In the rows, zero is written as 128.
Rotation paths and how fast each direction turns (degrees a step)
Each turn is a multiple of 5 degrees from 10 to 175, or 0.
Each row of a path follows its step; steps can be skipped.

step 3: [137 127 130 132 134 114 123 133 121 122 136 126 120 129 129 137 119 132
 126 115 123 127 123 128 132 131 125 126 127 122 119 135 122 141 126 124
 135 133 125 127 121 122 126 123 138 130 128 121 136 119 124 129 133 127
 129 132 132 130 128 127 129 126 119 129 136 131]
step 5: [118 127 132 132 132 132 130 129 143 128 117 123 131 124 143 129 133 122
 137 122 117 124 128 124 123 121 124 126 124 129 141 137 121 126 129 126
 128 130 125 125 129 129 121 131 130 124 128 130 130 131 115 121 123 120
 125 134 132 130 121 129 121 131 121 129 131 133]
step 6: [127 133 125 130 131 119 124 122 123 130 127 125 125 123 127 132 123 128
 133 122 124 135 117 127 127 136 130 132 115 126 124 132 127 131 126 131
 127 135 124 130 128 130 119 135 135 126 125 129 139 122 118 130 145 126
 138 126 133 135 120 136 129 136 124 132 138 130]
step 10: [132 132 122 125 142 123 130 136 139 137 136 123 128 124 128 134 127 128
 124 122 121 133 132 121 129 140 119 122 127 127 123 122 131 134 127 128
 137 133 127 126 133 124 134 125 132 125 116 136 132 122 122 123 125 133
 123 134 126 125 125 131 138 124 118 133 126 136]
step 12: [126 135 134 131 121 127 125 125 127 133 122 115 121 123 130 127 129 137
 130 115 122 134 124 133 130 128 130 123 129 125 131 137 124 142 133 119
 126 131 130 132 118 130 124 124 125 129 130 134 131 132 118 120 134 120
 129 126 141 124 125 134 121 132 130 129 138 129]
step 15: [124 131 136 134 124 120 127 130 132 127 124 125 129 126 130 121 130 138
 136 124 115 139 125 120 124 132 131 128 127 132 124 133 132 135 124 116
 125 125 127 139 128 131 124 132 128 129 129 125 124 116 117 119 125 132
 137 130 142 124 121 134 125 127 132 130 124 131]
step 17: [119 130 116 133 131 120 140 126 130 139 132 120 129 132 122 141 133 128
 134 122 128 128 124 128 134 125 130 130 130 121 126 129 129 129 132 129
 128 127 123 126 134 128 129 140 130 123 116 131 141 132 122 128 139 124
 127 139 125 133 128 130 131 124 131 130 132 138]
step 23: [127 135 134 134 130 133 134 133 124 136 128 117 131 134 136 135 132 124
 129 114 121 129 129 121 132 132 123 133 125 126 127 125 133 138 135 120
 123 128 134 137 130 119 125 140 119 125 120 131 130 124 122 127 143 122
 129 125 127 125 126 129 126 131 127 134 126 129]
step 29: [133 134 129 124 129 124 127 135 122 138 119 119 124 126 134 124 135 121
 130 111 124 131 131 122 128 129 114 129 123 125 127 134 132 129 130 129
 126 123 128 134 119 134 129 122 129 123 120 122 131 131 127 130 137 131
 131 131 132 129 119 127 139 133 118 136 135 130]
Speeds:
[129 127 126 127 129 131 130 128 127 131 128 128 129 126 127 130 131 129
 129 128 129 129 126 127 129 129 128 130 127 128 130 130 128 128 127 128
 125 130 128 129 127 127 129 128 126 128 129 130 127 130 129 130 130 126
 130 128 128 128 128 127 128 130 128 126 131 128]	65
[127 128 126 129 127 128 126 128 129 128 129 129 127 129 127 126 129 129
 130 131 128 129 130 129 127 127 128 127 127 124 126 128 130 129 130 128
 127 128 128 128 129 128 128 130 127 130 127 129 126 128 130 129 128 128
 127 129 127 129 125 128 129 127 126 125 130 130]	40
[127 126 128 127 127 130 128 128 128 126 129 128 128 127 128 133 125 127
 129 127 130 131 128 127 126 128 127 127 129 128 128 127 128 128 128 129
 128 128 129 128 128 129 128 127 129 129 125 130 130 126 128 129 128 127
 129 129 127 130 127 128 130 128 130 127 129 129]	100

step 0: [131 123 133 126 132 128 128 130 123 127 122 133 132 129 128 135 128 132
 127 137 130 125 126 136 135 115 123 126 113 135 126 132 115 122 136 127
 119 133 129 130 133 134 125 138 140 126 123 129 132 127 133 130 129 127
 132 130 126 115 128 119 127 124 132 133 127 117]
step 1: [124 118 139 136 129 138 135 122 125 126 120 123 128 125 121 133 128 134
 125 131 136 114 121 132 124 133 123 132 120 133 123 126 127 122 134 129
 123 138 128 123 131 121 124 133 133 133 133 132 125 134 129 121 117 118
 120 131 130 130 128 129 133 129 128 124 128 124]
step 13: [128 125 131 123 122 133 122 129 127 122 124 133 128 125 124 125 120 127
 123 138 131 129 134 126 125 133 115 125 116 133 126 126 130 138 140 138
 121 132 115 125 133 124 126 135 140 127 123 129 128 123 131 127 121 126
 128 129 131 124 125 117 122 130 132 133 121 127]
step 18: [119 117 128 128 133 128 128 133 133 124 125 140 136 126 118 134 128 130
 130 143 137 117 127 132 136 126 119 128 126 129 132 131 123 130 131 137
 135 128 121 119 121 128 119 127 133 127 126 137 122 131 131 131 125 122
 130 126 124 130 136 127 126 126 134 129 119 125]
step 20: [133 120 134 125 131 131 128 132 119 120 119 124 128 121 131 131 132 124
 117 131 126 129 130 132 136 120 122 126 122 139 132 134 124 121 129 125
 121 130 119 134 127 121 129 129 129 138 129 132 118 123 137 133 121 126
 127 147 128 126 127 127 128 130 132 121 131 130]
step 25: [120 124 121 126 122 117 134 134 130 124 131 128 124 119 130 132 130 129
 113 139 136 127 124 136 137 122 122 131 123 133 129 125 128 133 138 124
 119 126 121 124 131 131 128 129 141 133 130 131 123 124 129 132 133 126
 133 131 125 120 129 135 138 129 129 132 136 128]
step 28: [120 126 131 129 123 134 129 126 127 124 123 127 129 123 127 124 130 133
 117 136 142 124 129 137 135 126 118 129 126 139 131 127 132 126 137 139
 130 132 120 128 135 133 126 128 123 123 140 125 120 124 125 122 118 118
 129 137 129 130 127 122 136 134 127 124 127 122]
step 32: [126 129 132 132 123 132 130 124 128 121 127 122 138 127 126 127 129 132
 127 141 133 126 129 142 124 123 124 125 116 127 132 132 128 117 134 129
 129 130 123 116 135 122 127 125 137 131 134 137 130 134 136 132 129 134
 119 133 123 122 124 122 127 122 123 137 128 129]
step 33: [124 117 131 125 131 126 128 128 127 124 120 125 129 121 124 123 122 130
 119 131 128 125 118 128 129 124 125 125 122 132 127 124 135 130 137 135
 125 136 120 124 126 128 122 125 143 133 130 126 111 130 125 140 130 122
 121 133 123 131 135 119 127 120 127 122 129 128]
Speeds:
[127 125 128 130 128 127 128 127 128 128 127 128 127 126 128 128 129 130
 128 127 128 130 127 129 127 128 131 129 127 130 127 127 129 126 128 125
 127 129 125 127 127 129 127 130 127 126 128 127 129 126 126 128 128 129
 128 127 129 130 129 129 130 125 126 127 131 129]	135
[128 129 124 127 129 126 129 126 128 129 130 127 128 128 128 126 128 126
 129 127 128 130 127 126 128 127 129 128 128 126 129 129 130 129 130 130
 127 129 128 127 129 128 129 127 132 127 130 130 128 127 129 129 128 130
 125 128 129 128 130 127 128 125 129 131 130 128]	40

step 3: [136 130 135 131 131 130 125 124 130 138 130 119 115 131 126 133 124 137
 123 127 125 126 116 123 132 127 127 124 133 127 122 130 133 137 124 136
 134 131 127 133 133 124 125 131 129 120 127 123 128 130 119 130 132 125
 127 116 134 126 123 128 119 132 134 127 120 130]
step 8: [129 123 134 131 130 126 126 133 123 124 129 129 125 120 122 128 123 139
 133 118 119 123 122 135 131 121 121 125 128 125 134 128 126 122 131 128
 136 135 122 119 122 122 133 129 128 127 135 125 130 121 134 133 121 122
 123 125 123 122 139 130 122 129 126 119 123 128]
step 12: [132 131 133 129 122 125 133 123 128 133 121 130 128 135 124 123 129 141
 119 138 131 132 129 121 123 128 126 129 134 125 126 124 132 131 127 131
 129 130 121 125 127 124 128 136 130 127 136 127 133 125 133 117 129 139
 119 120 121 122 119 122 126 130 123 118 127 127]
step 16: [128 135 132 123 122 134 132 134 120 133 127 130 124 124 131 126 126 130
 126 128 131 119 131 136 134 127 118 127 130 130 130 131 131 117 128 136
 138 121 131 122 124 129 133 121 129 131 128 121 128 130 128 123 141 135
 126 125 138 135 123 121 138 132 130 128 133 137]
step 18: [126 141 126 124 129 131 136 125 122 120 124 129 129 130 132 132 135 133
 121 123 126 129 123 127 121 128 130 129 131 134 126 128 125 136 129 133
 128 123 121 141 128 122 134 128 133 122 133 132 129 135 127 118 140 127
 134 128 138 138 129 130 133 129 131 124 123 119]
step 26: [123 134 134 130 122 125 129 134 139 130 125 116 137 125 119 128 123 140
 121 131 128 129 124 134 130 121 131 131 127 120 125 128 125 132 131 129
 120 132 128 124 122 126 121 134 129 124 121 134 128 122 130 121 127 120
 127 122 126 124 131 132 124 131 136 121 118 126]
step 28: [129 128 129 138 131 129 131 136 126 137 125 129 136 125 121 136 123 132
 136 143 131 125 130 132 132 119 127 125 130 126 125 131 133 133 115 138
 136 127 130 122 128 130 128 132 122 124 129 130 124 134 129 136 133 129
 119 130 126 125 133 127 131 131 124 123 126 138]
step 33: [129 122 125 133 125 122 127 126 129 120 119 135 126 125 126 137 123 129
 134 124 124 126 122 124 131 125 135 127 131 127 125 140 121 127 129 127
 125 130 117 132 134 127 118 118 127 127 127 126 122 134 130 128 138 123
 123 131 132 132 139 136 122 135 136 126 129 133]
step 34: [135 142 130 134 126 144 130 128 127 132 127 124 127 122 123 126 127 124
 127 118 123 130 132 125 124 123 132 131 133 128 120 130 125 129 120 136
 140 130 122 121 119 132 129 128 127 126 123 122 129 130 125 129 122 137
 138 120 131 128 127 125 132 132 128 131 129 123]
Speeds:
[130 127 125 129 126 130 126 128 128 125 127 128 124 129 128 129 128 128
 129 129 128 126 126 128 128 127 130 128 129 129 129 128 125 127 128 129
 129 128 126 128 127 127 130 127 129 128 130 127 126 129 126 129 126 128
 129 129 131 128 127 129 128 128 129 130 127 126]	25
[131 128 128 128 128 128 128 129 127 130 129 125 130 126 126 128 128 130
 128 126 129 129 129 127 127 127 127 128 130 130 128 127 128 127 127 127
 128 129 129 129 126 127 131 130 126 127 128 128 127 129 127 127 124 126
 128 127 128 127 128 130 127 128 129 130 128 130]	125
[130 129 125 127 129 129 130 128 128 127 129 130 128 128 130 128 127 131
 126 129 128 129 127 130 129 128 126 129 128 130 129 128 131 126 130 128
 127 126 125 129 128 126 130 128 129 128 130 128 129 125 129 128 129 127
 129 128 126 129 126 127 128 128 127 129 128 130]	10
[127 128 125 127 129 128 128 126 126 130 127 129 128 128 127 126 129 129
 131 127 127 129 131 129 127 127 130 129 131 127 129 127 128 128 126 129
 129 127 128 128 129 128 128 129 132 126 127 127 128 127 130 130 128 128
 130 130 127 128 130 129 128 130 128 128 127 126]	110
[126 129 129 131 126 130 128 129 129 130 127 129 129 128 130 128 128 126
 129 127 127 126 130 130 127 129 129 129 129 127 129 131 128 128 129 129
 126 127 129 126 127 126 127 130 128 128 127 127 128 128 129 126 128 126
 128 129 127 128 124 129 127 129 129 130 129 128]	145

step 1: [137 131 125 138 129 133 124 132 127 130 130 130 131 129 135 126 122 124
 120 136 130 130 133 127 124 130 131 131 123 135 133 124 141 116 128 138
 127 123 122 124 123 129 130 124 131 127 130 121 125 125 123 132 133 129
 118 129 128 134 130 143 124 122 131 137 126 132]
step 10: [122 126 137 135 120 128 121 130 133 128 131 113 128 118 126 128 120 122
 122 132 123 124 134 130 117 126 127 138 122 128 135 135 132 124 129 129
 128 117 128 135 137 131 131 133 129 125 127 125 133 131 130 123 133 121
 134 129 134 131 123 134 132 126 128 127 123 127]
step 12: [131 128 131 126 132 128 124 132 119 119 119 120 127 126 132 138 126 125
 129 127 131 127 120 128 118 124 128 135 128 136 127 134 131 134 131 134
 126 127 137 136 129 128 121 130 123 130 131 128 128 129 134 138 126 131
 130 141 138 131 125 128 127 120 125 138 139 132]
step 13: [138 121 120 130 129 133 134 131 130 126 130 131 125 127 146 123 126 131
 126 134 125 126 131 124 131 133 116 130 119 138 134 129 126 132 130 134
 122 127 130 132 131 134 131 131 129 128 135 118 129 129 127 126 132 126
 142 128 125 126 132 121 129 128 125 136 124 133]
step 14: [135 119 133 142 128 119 131 128 136 119 127 134 132 126 132 117 128 128
 125 137 132 132 118 125 127 125 137 132 129 129 122 132 129 124 127 130
 127 127 126 123 131 132 125 132 122 126 124 130 123 132 136 130 123 125
 130 131 127 121 123 133 117 120 133 136 132 127]
step 18: [133 124 139 130 125 135 127 130 124 128 127 119 125 123 129 131 123 129
 126 126 128 127 138 126 121 135 134 130 118 129 131 129 127 139 124 134
 130 117 139 125 134 137 132 137 133 119 133 127 129 134 134 130 127 125
 120 120 132 127 131 130 124 122 132 125 130 135]
step 23: [128 121 143 130 123 126 123 134 136 123 126 120 127 131 135 134 125 129
 123 131 126 134 130 127 134 122 126 123 133 128 138 132 123 126 127 126
 124 137 124 126 137 127 133 122 136 131 121 124 130 135 129 125 127 136
 126 123 130 131 122 132 124 112 131 129 132 127]
step 26: [128 116 129 136 125 131 120 124 121 125 128 127 134 117 135 130 126 130
 130 132 135 132 140 122 128 131 124 128 115 135 129 135 134 131 129 130
 134 117 128 123 134 129 123 127 124 127 121 128 124 137 126 132 132 130
 122 129 123 124 134 127 124 120 124 126 126 123]
step 30: [127 120 130 133 124 122 140 129 131 134 126 127 131 123 129 140 118 120
 121 128 127 121 124 135 124 125 136 130 122 131 131 131 135 139 131 138
 132 132 123 131 130 136 128 134 132 132 121 123 120 123 130 129 128 121
 136 123 130 122 123 126 126 124 129 134 133 127]
Speeds:
[128 127 128 130 129 129 127 127 126 130 127 126 128 127 127 126 127 128
 127 126 129 127 132 129 125 130 127 131 129 130 127 127 128 128 128 128
 126 127 131 128 126 126 127 128 127 128 129 129 128 130 126 128 130 129
 127 129 129 128 127 128 129 128 129 126 127 128]	45
[129 128 129 128 128 128 129 129 126 128 128 129 130 128 129 127 127 126
 127 125 126 129 128 127 129 126 130 128 130 128 129 126 128 130 128 130
 126 128 126 127 130 128 129 129 123 128 128 129 128 130 128 127 128 129
 131 129 127 129 128 126 129 129 128 128 129 129]	45
[126 126 130 127 127 126 128 127 130 131 130 129 129 130 129 126 129 130
 127 128 127 131 128 126 129 129 127 129 131 130 129 130 128 126 127 130
 127 126 126 129 129 128 126 128 127 129 129 127 129 127 129 130 129 128
 126 129 128 128 129 127 128 127 129 127 127 126]	120
[130 127 128 129 125 127 126 129 127 129 129 130 130 127 131 129 126 127
 128 128 128 127 128 126 127 128 129 129 128 128 126 128 129 129 128 126
 127 128 127 129 126 128 128 128 127 126 130 127 128 127 131 126 130 126
 128 126 128 125 130 129 127 130 129 128 126 129]	90
[127 126 126 130 127 127 129 126 127 130 126 129 126 127 130 129 130 126
 130 125 129 129 128 130 128 131 128 126 126 127 132 128 130 127 126 126
 128 129 126 128 127 130 127 128 128 128 129 127 126 129 128 128 129 128
 128 128 128 129 129 126 128 129 129 128 129 127]	170
